In the rows, 128 means zero.
The rows of T fall into several groups, and each row is roughly a mix of its group's hidden directions.
T:
[[138 165  94 109 157 151 148 153 136 130 148 186 114 159 144 148 127 118]
 [119 145 110  92 101 126 167 123 156 127 135 129  91 114 164 138 138 183]
 [116 160 117 117 125 152  98 167 122 102 112 166  96 140 144 136 162 170]
 [116 121 167 123 167 143  77 124 139 150 152 173 128 103 115 140 148 149]
 [117 119 167 150 124 143 105 112 122 125 113 150 133  95 107 115 175 185]
 [126 139 102 137  89 125 141 102  81 111 150  95 111 146 133 151  88  95]
 [129 113 131 101 122 143  66 121 127 142 163 162 119 122 118 136 164 172]
 [171 107 142 113 122 122 108 178 138 117  93  91 160 130 129 148 157 110]
 [121  88 175 150 147 109 116  95 130 154 129 102 159  95 101 113 113 113]
 [117 125 183 162 111 142  80 128 120 107 107 109 135  94 110 149 157 132]
 [159  93 149 160  96 130 108 115  95 120 115  96 163 118  93 120 158 128]
 [ 96 154 155 127 181 125 114 161 161 136 134 146  91 114 152 127  99 114]
 [159 108 130 107 146 128  71 190 147 136 128 136 131 138 127 107 158 133]
 [159  99 150 131 110 118 134 124 173 158 171 102 123  88 123 100 144 143]
 [131 158  92 107 105 141 129 167 120  99 111 145  92 152 155 127 152 168]
 [142 145  81 100 126 123 163 143 127 137 166 142  83 150 160 117 102 138]
 [120 141  90 116  99 106 166 142 126 104  91  83 116 152 157 118 102 117]
 [ 82 131 163 129 166 140  90  95 136 144 134 172 135 106 112 145 134 144]
 [166 115  72 101  89 117 169 131 136 127 124 106 148 160 135 114 138 130]
 [140 106 153 119 193 104 154 134 137 161 120 127 155 119 130 132  93  95]
 [110 141 148 124 148 154  68 141 149 130 138 178 121 119 118 134 166 152]
 [175 104 105 115 111 102 157 163 151 135 121  80 139 140 139  95 124 111]
 [162  97 160 157 109 117  92 158 101 122 131  75 121 113 117 107 130 115]
 [109 105 154 149 137 126  60 120 112 125 109 113 164 131  94 125 128  94]
 [149 105 152 166  90 126  94 143 123 122 140  88 114 107 110  82 148 137]
 [123  88 159 136 132 119 114  76 138 152 132 115 179 103  93 132 135 119]
 [169 143 107 104 122 131 144 196 129 114 117 128  98 142 162 133 146 148]
 [163 128 114 106 172 123 172 174 153 147 119 160 129 137 146 108 138 145]
 [141 114 168 140 121 142 116  96  76 124 135 126 142 105 112 189 136 132]
 [145 144  85  87 129 126 173 146 154 140 150 153  99 143 161 122 128 155]
 [118  95 165 117 151 121  89 131 131 140  93 137 150 105 115 113 163 177]
 [ 91 108 164 138 155 114 106 108 169 154 124 131 135  94 114  83 130 148]
 [ 88 101 144 132 142 102  99 106 167 149 119 111 143 110 112  73 118 133]
 [ 97 143  95 117 102 128 132  94  86 100 101 116 140 160 131 167 106 111]
 [128 115 159 126 170 125  79 177 152 139 113 146 125 116 125  97 152 150]
 [155 122 102 127 135 111 213 119 124 147 137 124 125 134 141 102 102 132]
 [157 122 106 121 107 117 181 103 121 136 149  95 145 138 133 157  96  85]
 [104 141  76  80 130 124 151 104 167 145 141 160 127 150 144 122 123 149]
 [112 152 116 149 166 145 118 128  91 131 161 179 100 151 122 117  97 109]
 [146 126  72  84 139 120 129 148 127 133 130 137 149 182 138 137 109  93]
 [136 104 172 149 111 137  98 106 105 137 156 125 113  86 109 123 153 172]
 [126 109 122  94 169 107 107 159 175 161 140 143 120 130 139  83 121 141]
 [ 96 132 155 125 157 137  67 148 157 132 119 161 117 112 124 110 153 158]
 [120 157  78 107 121 144 156 124 101 109 111 171 118 165 141 139 139 160]
 [159 128 118 124 125 138  75 199 124 111 119 130 117 152 130 111 158 127]
 [150 136 106 125 127 125 186 107 122 137 158 118 135 140 136 160  89  79]
 [132 143  85  93 141 128 170 126 166 150 155 169 116 143 147 111 129 151]
 [132 105 136 125 103 118  88 129 103 108  95  76 163 139 116 154 127  94]
 [125 107 135 106 115 117 161  69 140 145 127 106 171 111 121 174 122 120]
 [169 131  84 124 132 123 183 137 108 136 151 130 129 163 136 124  99  92]
 [181 110 121 140 165 138 131 151  79 145 151 163 141 151 107 116 128 115]
 [112 130 114 135 121 128 122  92 109 118 120 112 166 153 111 164 101  64]
 [104 146 140 134 102 123 157 112 108 115 136 110  70  99 158 133 110 172]
 [141 103 178 149 115 138 122  94 132 140 139 125 151  82 101 142 165 154]
 [ 94 134 145 121 138 141  79 126 147 135 141 167 102 108 126 111 156 181]
 [127 140  89 119  83 112 139 156 126 105 117  85  90 148 158 100 114 135]
 [150  91 123 124  83 105 162 100 124 132 111  74 155 117 121 113 136 144]
 [115 110 142 104 154 123 101 135 173 154 136 156 124 107 128  94 155 179]
 [ 98 110 152 113 113 124 122  74 165 147 131 126 144  89 119 132 151 171]
 [187  95 114 105  89 118 148 134 136 133 128  86 161 131 125 144 151 120]
 [114 102 126  95 143 100 104 123 179 147 113  98 170 133 125 129 112  89]
 [109 139 162 149 122 147  62 149 146 118 139 141 100 103 121 114 160 151]
 [168 104 145 163 103 123 145 121  87 119 123  81 155 124 105 136 123  94]
 [175  84 158 114 164 113 130 140 145 164 138 118 168 112 117 137 129 107]
 [152 130  97 109 148 116 155 157 106 122 103 116 147 169 141 147  96  80]
 [167  98 134  94 151 126 161 104 132 164 148 147 166 118 122 168 135 132]
 [172 114 115 141  72 129 138 147  90 106 118  92 118 133 127 114 155 154]
 [143 129 128 132  96 143 102 159  94 100 104 130 108 129 130 123 174 183]
 [120 143 116 109 144 139  55 176 133 115 129 146 117 157 135 138 131 102]
 [106  97 156 165 131 111 112  85 108 136 116 100 158 114  94  99 108 109]
 [132 101 176 152 128 133 110  84 106 140 140 117 161  96  96 160 132 116]
 [ 85 132  89  74 155 109 117 119 159 145 127 149 125 154 148 119  99 130]
 [166 123 106 150  81 122 184 122 101 112 122  84 136 137 127 123 123 113]
 [135 115 130 166  95 107 141 125 113 117 123  64 123 125 122  90 100  97]
 [ 73 128 107 109 139 113 142  80 137 128  82 133 168 147 122 131 111 126]
 [172 118  88  86 133 119 152 167 166 148 142 139 131 148 145 106 142 137]
 [145  76 133 129 120  94 116 126 124 144 114  74 158 128 110  84 116 115]
 [ 99 134 152 137 143 141  70 124 154 143 171 160  99 105 120 109 136 143]
 [ 93 143  89  97 132 114 118 141 166 135 140 139  92 146 152  83 109 146]
 [155 140  90 125 107 139 104 149 123 118 162 119 128 168 125 145 117  65]
 [102 148 135 128 134 137  59 170 157 117 134 140  91 127 137 106 141 135]
 [121 139  68  90  95 125 156  94 131 125 142 123 135 163 141 154 110 112]
 [106 143 104 122 130 149  74 140 107 116 132 179 109 154 120 110 152 161]
 [135 104 168 132 116 132 135  89 127 133 106 114 173  92 108 167 159 146]
 [133 133 158 106 162 147  86 154 124 137 145 171 106 111 138 165 148 158]
 [123 152  71 125  99 124 144 140 124 103 121 107 121 175 141 120 102  86]
 [103 130 106 101 136 117 161  75 124 140 132 130 153 143 132 171  88 100]
 [147 109 114 124 114 105 108 156  94 132 156  89  84 138 143  94  91 120]
 [187  91 159 151 134 126 163 120 114 153 145 119 153 100 106 118 145 136]
 [145 106  90  82 103 111 158 108 131 130  98 106 173 152 132 150 136 132]
 [135 104 176 138 143 143  92 101 128 150 149 149 154  95  97 149 158 143]
 [134 119  97 128 121 124 179  78 146 143 132 132 181 145 106 125 124 100]
 [130 127 109  81 150 132  81 160 170 147 148 165 123 143 137 122 149 143]
 [142 147  89 148 101 127 185 126 105 104 112 106 135 159 131 125 107  92]
 [112 103 176 161 146 122 111 112 146 145 118 126 144  90 100  83 144 150]
 [127 116 136 101 170 134  93 136 173 160 146 176 143 123 119 118 155 147]
 [ 98 133 126 113 150 148  76  93 112 138 154 178 139 139 110 161 127 123]
 [116 144 139 153 108 141  94 162 136 107 118 133  89 116 131  85 163 172]
 [103 103 141 119 134 128 114  63 142 162 157 152 150 106 103 125 136 155]
 [ 93 129 135 133 167 110 139 109 141 134  98 119 165 138 122 135  87  73]
 [141 114 171 127 172 128 124 149 166 159 139 155 127  90 126 109 152 159]
 [ 95 128 138 150 125 106 110 140 160 130 132  93  95 113 134  65  99 119]
 [129 117 163 138 159 127 101 123 141 141 138 118 161 119 111 163 108  62]
 [ 89 133 153 115 167 138  72 141 153 130 104 166 136 121 123 129 152 150]
 [141 150 102 100 150 133 172 153 154 142 146 170  98 134 158 120 132 160]
 [112 155 138 157 161 131 136 131 114 129 157 136 101 132 135 136  74  72]
 [101 102 157 104 148 112 135  80 164 159 122 132 157  94 122 136 131 157]
 [109 140 127 135 106 152  68 116  90 114 164 153  90 130 120 138 137 152]
 [ 96 160 112 110 148 114 163 139 140 128 133 134  77 130 170 125  83 134]
 [157 143  87  96 118 124 178 161 112 112 103 124 120 158 161 148 126 135]
 [116 139  87 114 121 115 179  88 123 137 151 122 124 149 141 138  79 100]
 [142 146 146 147 137 144 135 165 120 125 146 155  73 106 144 105 146 177]
 [121 169  91 114 132 153 108 155 106 107 142 171  97 166 143 151 126 121]
 [141  83 129 113 133  98 168  88 126 154 113  96 175 122 117 122 111 123]
 [ 92 133 176 147 129 142  86 116 152 124 120 141 122  86 116 126 161 165]
 [119 123 177 159 116 144  95 114 145 133 151 134 115  81 108 118 162 161]
 [160 102 107  98 104 110 170 115 129 130 102  90 175 142 130 153 131 115]
 [131 156 125 121 115 148 125 148 113 118 158 156  65 118 153 139 142 177]
 [144 126 123 117 129 122  93 173  81 104 108 100 123 156 141 158 108  92]
 [154 151 116 160 126 132 145 165 131 114 146 107 114 147 133 121 100  59]
 [152 139  93 117 148 122 199 132 107 130 116 138 140 159 142 142 100 103]
 [183 113 154 145 119 123 179 155 127 134 128 106 115  95 137 111 148 158]
 [121 139  79  90 159 131 139 127 161 149 145 180 141 164 133 119 123 123]
 [122 106 113 135 107  93 159 104 142 139 129  75 134 129 128  81  91 107]
 [169 117  92 129 106 116 175 125 102 128 140  97 143 156 128 130 101  87]
 [168 126 136 111 138 138  89 198 131 115 107 126 136 141 136 151 158 115]
 [156 139 100 123 101 125 164 142  99 103 113  94 133 155 143 165 110  88]
 [114 107 101  77 141 113 142  77 136 157 135 142 167 143 126 156 112 128]
 [119 118 173 141 155 125 149 125 156 138  90 139 144  88 123 110 158 172]
 [137 138 106 112 114 128 114 167 179 135 164 131  86 129 148  85 139 144]
 [134 130 118 145 111 103 154 161 120 108  99  71 111 138 147  95  97 102]
 [165 161 118 129 133 155 133 176 109 103 126 148 121 151 141 177 140  99]
 [189 102 102 113  98 113 163 153 122 127 113  88 151 145 132 119 142 124]
 [110 146 152 115 132 143  90 156 156 122 126 152  93 102 145 136 162 178]
 [135  89 150 126  84 116  80 103 118 133 149  76 133 105 113 134 133 132]
 [147 135 153 140  87 135 104 161 103 102 137  88  82 107 146 149 137 141]
 [ 85 124 171 148 154 131  65 129 135 124 103 140 131 107 110 109 142 142]
 [132 140 146 174  91 137 162  97  85 109 141  98 110 109 124 149 111 113]
 [ 95 111 144 102 147 131  66 108 148 149 141 161 134 115 115 126 148 164]
 [158 142 109 160  93 132 150 146 103 101 129  89 126 150 127 133 113  73]
 [108 107 135 140 110 110 135  78 120 127 107  83 171 125 107 137 105  90]
 [115 162 136 109 146 153 104 163 150 118 128 173  97 122 150 155 157 160]
 [160 113 123 120 123 107 184 118 136 143 138  86 149 126 137 147  94  83]
 [ 93 134 157 140  94 131  74 119 118 111 142 105  84  98 133 132 131 155]]
Each list below has two rows that fit no group; the rest each fit one group, if only roughly. Name those rows in the order they come.
    K967: [116 145 163 153 167 146 123 144 154 138 135 177 108  98 123 102 152 159]
    K657: [139 139 121  89 153 135 103 185 160 129 119 160 114 137 150 133 158 158]
    K245: [160 127  81  89 114 116 194 124 125 134 132 122 135 152 151 146 116 129]
    K197: [123 130  94 135  96 125 154  78 105 121 139 107 151 153 116 147  99  83]
    K255: [157  93 119 136 104 112 118 119 103 130 128  79 165 145 106 126 112  78]
    K172: [140 164 137 139 144 160 109 163 102 114 160 167  84 131 140 162 130 125]
    K266: [157 103 132 119  88 120 167 109  92 119 102  95 140 114 132 147 147 171]
    K45: [139 101 135 151 136 110 119 112  96 139 142  94 151 137 107 123  86  67]
    K41: [138 109  94 135 113 105 136 124 102 122 110  87 155 165 117 104  96  82]
    K579: [163  93 168 143 148 130 106 133 138 161 166 139 133  95 104 102 151 146]
    K522: [141 128 123 126 115 128  85 192 151 114 114 117 104 134 138  85 158 148]
	K45; K41
    K888: [106 133 117 134 109 114 170  83  87 115 112  96 132 135 133 152  84 108]
    K691: [160 163 114 145 125 145 180 164  95 103 129 137  96 141 151 150 121 119]
    K725: [163 137 115 122 123 122 208 127 132 129 128 110 136 129 148 164 109 102]
    K761: [ 94 119  87  96 128 115 152  66 145 148 128 145 158 147 120 121 115 138]
    K486: [117 121 107 127 101 107 105 146 100 100  86  73 131 157 134 113 106 104]
    K639: [159 142  94  97 121 127 129 192 152 122 137 128  94 150 160 113 138 136]
    K759: [107 163 129 144 149 158  93 140 118 121 157 189  89 132 126 124 137 143]
    K741: [138 108  93  80 137 118 121 132 179 150 118 138 176 153 123 122 148 121]
    K537: [174 124 144 169 119 147 118 173  89 110 119 131 118 127 114 101 164 144]
    K693: [137 131 129  98 154 145  75 163 146 143 160 176 110 131 133 138 152 147]
    K383: [105 139 123 126  94 131 119 140 153 106  95 125 108 118 138  96 169 187]
	K725; K486
    K73: [146 120 114 113 172 129 131 147 140 137  98 153 185 160 114 138 134  88]
    K686: [136 100 181 158 131 122 152  88 105 139 121 105 151  84 108 141 128 137]
    K220: [101 149 148 126 185 146 110 144 153 134 108 189 136 123 126 134 148 143]
    K998: [128 121 181 163 142 148  93 136 120 127 118 151 131  95 103 118 169 160]
    K157: [122 158  85  79 131 130 153 143 140 126 137 155  97 152 167 155 118 144]
    K687: [176 102 169 151 139 129 150 123  97 140 139 107 153 105 113 164 121  98]
    K240: [141 150 102 124 109 134  93 175 124 100 128 108 117 162 141 147 119  75]
    K454: [121 117 165 170 101 134  71 135 115 107 115  91 131 109 104 114 146 117]
    K713: [126 132 101 128 155 105 141 156 128 126 107 111 137 165 136 105  82  70]
    K644: [122 124 183 141 155 136  86 162 143 124  98 137 129  96 124 126 163 153]
	K454; K713
    K746: [144 136 137 143 102 143  89 179  99  93  98 118 107 133 131 122 165 153]
    K863: [ 95 113 150 162 101 128 103  68 122 124 125 104 158 112  92 124 128 112]
    K22: [113 111 159 153 128 111 154 101 140 146 135 115 109  84 123  77 124 171]
    K980: [143 128  85 119  90 121 114 143  91 103 125  91 126 171 134 137 108  91]
    K678: [ 98 137 129 129 135 136  85 114  92 106 104 127 152 151 117 177 112  86]
    K927: [155 140 128 148 113 137  99 200 117  97 107 108 104 141 136 110 148 120]
    K218: [165 154 116 140 130 137 153 200 124 106 113 130  96 143 152 111 139 131]
    K787: [133 111 175 166 120 122 144 119 133 139 139 109 107  76 121  91 138 166]
    K232: [164  97 143 135 116 131 159  78 116 155 165 123 160 105 103 150 135 127]
    K310: [166 102 127 138  96 111 181 111 109 126 111  77 159 124 122 135 124 113]
	K980; K218
    K962: [154 107 166 159 142 117 142 129 105 131 118  88 158 114 113 144 104  75]
    K569: [122 137 154 140 143 149 117 101  79 117 127 146 143 124 116 198 120 104]
    K202: [107 119 156 138 107 122 143  99 163 135 123 116 120  82 126 101 154 185]
    K131: [153 133 146 164 103 156 121 123  73  99 113 128 146 128 104 168 156 120]
    K979: [101 113 129  93 171 109 141  97 172 170 148 147 139 117 135 124 100 128]
    K935: [110  96 151 104 165 106 120 102 174 172 140 135 150 102 121 108 120 141]
    K936: [167 115 137 166 101 123 115 156 128 122 149  77 124 125 117 102 121  80]
    K126: [171 102 105 117 120 113 148 121 128 144 147  98 167 150 117 139 108  72]
    K138: [104 108 149 121 142 112 109 108 169 162 163 130 107  92 127  87 122 159]
    K616: [160  90 121 124 133 108 137 111 129 152 139  97 178 139 107 124 107  76]
	K126; K616
    K530: [138 132 146 141 111 140 135 146 153 125 123 141 106  99 130  96 178 192]
    K449: [129 120 144 125 109 142  70 149 131 113 105 137 131 120 117 122 186 173]
    K877: [169 135 126 141 108 127 126 199 121 103 114  94  99 135 147 109 140 122]
    K528: [118 142 108 112 140 140 129 141 144 134 134 181 101 132 137  94 157 190]
    K136: [172 112  96  89 137 117 187 135 155 157 145 138 141 136 143 121 132 144]
    K489: [ 93 113 148 111 164 119 131  72 152 165 149 153 145 105 118 137 109 136]
    K861: [ 86 113 158 132 100 117  84 103 138 125 124  98 110  92 125 107 136 169]
    K475: [150 148  69 104  90 136 132 155 108 103 135 125 108 172 148 140 130 123]
    K971: [178 137  99 124 107 129 185 141 106 120 145 108 121 146 145 157 110  98]
    K640: [129 101 116  98 134 107 178  74 144 166 150 128 149 117 129 126 109 146]
	K530; K136
    K710: [115 116 141 121 183 132  81 125 128 160 165 174 131 132 110 117 115 116]
    K48: [144 109 133 128 107 132 145  78  90 127 124 113 171 126 108 183 131 114]
    K33: [ 65 118 149 129 117 121  72  81 122 122 114 112 137 115 113 133 119 134]
    K68: [134 132 102 108 137 108 175 120 128 134 129 103 141 150 145 151  78  76]
    K768: [109 100 171 120 148 131  71 100 133 151 139 143 147  98 104 141 147 149]
    K290: [122  93 178 147 152 111  90 141 138 141 102 106 144  98 109  90 138 138]
    K103: [139 133 118 150  76 121 143 127  87  99 127  70 108 133 137 137 105 106]
    K618: [ 97 143 132 172  96 129 125  99 113  97 105  90 141 132 113 134 109  81]
    K298: [137 152  98 148  88 126 171 129 108 102 132  91 108 147 142 132  97  91]
    K30: [158 121 112 127 151 112 167 131 134 157 173 120 124 139 134 117  81  81]
    K86: [128 109 158 128 149 125 152 103 138 160 147 153 118  87 125 106 141 189]
    K334: [144 121 140 132  82 145  93 142 130 108 111 117 132 114 118 129 190 171]
	K618; K86
    K483: [107 133 116 104 123 140  93 123 164 139 148 168 112 123 128 105 164 183]
    K724: [ 83 156 104 114 167 134 106 120 115 131 141 175 111 159 135 136  93 110]
    K426: [156  97 153 114 132 115 106 168 172 144 122 111 131 103 131  94 163 157]
    K386: [125 119 141 124 143 142  95 124 134 148 156 176 110 111 117 100 161 186]
    K954: [194 107 122 119 136 116 195 144 124 151 145 116 134 124 138 127 121 124]
    K275: [143 150  81 112 104 145 163 119  93 105 114 145 140 167 135 169 136 125]
    K609: [157 147  93 135  75 139 137 152 102  91 118  98 121 158 136 147 137 105]
    K629: [129 143 139 111 148 143  90 176 154 130 141 165  93 119 144 123 157 165]
    K913: [131 153 101  87 156 127 140 182 155 124 108 155 109 151 165 131 131 141]
    K544: [145  95 186 159 128 124 130 108 118 147 140 112 132  77 108 114 142 157]
    K302: [143 160 103 128 127 147 119 187  98  94 108 148 100 162 146 133 141 133]
	K954; K302
    K891: [139 163  93 123 117 136 170 152  96  95 102 129 115 162 153 159 116 113]
    K411: [142 121 184 154 126 136 106 156 144 126 119 120 113  82 123 115 168 164]
    K813: [146 140 138 155 128 143  90 187 108  93  89 120 134 146 121 131 151 102]
    K166: [138 132  95 132 104 106 178 127 141 128 142  85 114 140 145 100  88  94]
    K21: [ 86 137 129 137 162 118 164  77 151 152 142 146 138 121 122 119  87 105]
    K212: [130 102 136 124 166 117 128  92 141 168 163 138 164 127 105 127  98  86]
    K51: [106 134 173 138 121 137 116 121 152 127 130 134  98  77 134 127 157 184]
    K66: [123 104 156 129 130 124 150  63 144 161 158 126 153  90 111 148 124 133]
    K365: [133  98 117 128  71 112 126  89 102 119 122  70 153 130 114 134 124 120]
    K981: [ 90 152 123  97 171 135 132 111 154 147 147 182 112 125 145 153 114 142]
	K21; K212
    K187: [192 116 113 135 122 131 165 138  92 130 145 114 150 148 120 151 119  86]
    K392: [138 133 118  93 173 136 100 177 161 141 125 175 129 145 139 127 149 138]
    K134: [108 103 159 129 140 135 101  74 126 148 133 153 164 104  95 141 151 153]
    K377: [ 66 127 163 142 151 126  94  93 134 137 125 146 114  98 118 110 121 158]
    K564: [140 144 141 139 136 142 117 181 161 125 133 151  92 112 138  91 165 164]
    K154: [122 118 153 130 137 144 104 114 121 141 142 169 115 101 116 115 165 196]
    K490: [145 111  97 126 118 102 165 118 120 136 130  86 149 153 127 114  85  79]
    K143: [103 166 101 107 158 144 120 140 116 112 114 173 126 165 142 170 116 107]
    K987: [183 121 109 141 115 128 150 149  94 120 138 102 144 156 122 142 114  73]
    K706: [143 124 125 141  80 127 129 119  96  98 109  75 148 137 122 165 123  90]
    K551: [124 153  88 139 101 122 171 146 120 108 119 116  87 146 150  83 114 147]
	K564; K490
